The same turns and mirrors carry the whole set onto itself and the rows of a family onto each other. Which other rows belong to the same family as each row named below? List them in the order they appear above.
These 30 rows form 5 families of 6 rows each.
J700: [-0.02  0.98  1.99 -0.32  1.24  0.24 -2.18 -1.82  1.49  2.70  0.51]
J611: [ 0.20 -1.34 -0.02 -3.77 -1.72  2.30 -1.12 -1.54 -1.03 -0.25  1.01]
J477: [ 1.14 -1.33  2.15 -2.23 -2.27 -0.49 -3.30  1.71  2.37  2.12 -0.60]
J410: [-0.72 -3.00 -0.96 -0.86 -2.07  2.22 -2.13  1.74 -0.10 -0.72  0.95]
J527: [-0.01  0.46  3.13  0.79 -2.30 -1.56 -2.80 -0.98  2.18  2.19 -0.54]
J720: [-0.55  0.50  2.42  2.48 -0.91 -0.37 -1.63 -1.25  2.45 -0.96  0.18]
J220: [ 1.59  1.16  2.57 -3.08 -0.59  0.49 -0.87  0.83  0.24 -0.59  2.61]
J387: [-0.80 -0.16  0.75 -1.19 -1.88  1.60 -0.54 -3.67 -1.13 -0.09  0.97]
J427: [-0.80 -0.59  0.91  3.31 -1.42  0.81 -2.26 -0.96  2.04  1.88  1.02]
J330: [-1.20 -1.53  1.87 -0.22  1.52  0.13 -1.66 -0.38  1.88  2.74  2.60]
J100: [ 0.96 -2.93 -0.71 -2.58 -3.11  1.16 -2.77  0.73  2.44 -1.05  1.34]
J116: [ 1.48  0.48  0.93 -3.76 -2.03 -0.36 -2.06 -0.35  1.08  0.83  3.75]
J701: [-1.80 -2.63  0.31 -1.79 -1.48  1.56 -0.11 -1.94 -0.72 -0.09  3.12]
J512: [ 1.17  2.01  1.47 -1.85 -2.13 -1.03 -1.70 -2.35  0.87  0.87  3.27]
J895: [-2.21 -1.43  0.17  2.37 -2.17  1.05 -1.41 -0.98 -0.40 -0.68  1.09]
J599: [ 1.59  0.33  0.01  0.15 -1.54  1.87 -3.41  0.24  2.00  1.93 -1.15]
J801: [-1.62 -3.30  2.54 -0.24 -3.92  0.13 -0.16 -0.06  0.23 -0.67  1.90]
J559: [ 0.75 -2.27  1.83 -2.98 -4.14  1.26 -1.32  0.86  0.10 -0.72 -0.31]
J853: [-0.05 -2.92 -0.18  0.28 -1.08  1.81 -2.67  1.99  2.36  1.85  1.73]
J407: [ 0.35  0.41 -0.46 -0.13 -2.55  2.05 -2.69 -0.72 -0.70 -0.69 -1.62]
J662: [-0.22 -0.10  2.72 -0.14 -4.41  0.41 -0.83 -1.88 -0.26 -0.65 -0.76]
J359: [-1.51 -2.47  0.49  1.44 -3.09 -0.33 -1.41 -1.82  2.35 -1.15  2.84]
J989: [-1.29 -2.76  2.80  0.28 -1.81 -1.51 -2.21  1.21  2.59  2.06  1.98]
J826: [-0.08 -0.08  1.48 -1.75 -1.86 -1.16 -1.21 -1.12  1.19  0.84  5.16]
J974: [-0.09  0.00  2.97 -1.56 -0.28 -0.17 -0.11  0.64  0.36 -0.64  4.29]
J203: [ 0.78 -0.69  1.30 -2.57  1.31  0.95 -2.49  0.40  1.84  2.62  0.78]
J371: [ 0.57  2.11  3.28 -1.04 -0.73 -0.28 -0.31 -0.96  0.04 -0.56  2.62]
J348: [ 1.20  0.68  0.24 -0.33 -3.37  0.48 -2.69 -2.64  1.91 -1.13 -0.77]
J560: [-0.56 -3.15  1.52  0.13 -0.46  0.22 -1.81  2.04  3.05 -0.98  2.07]
J613: [ 1.83  0.09  1.20 -1.55 -1.01  1.11 -2.89  1.00  2.58 -0.92 -1.30]

Which other rows belong to the same family as J220? J116, J512, J826, J974, J371
Which other rows belong to the same family as J559? J477, J527, J801, J662, J989
Which other rows belong to the same family as J407? J410, J427, J895, J599, J853

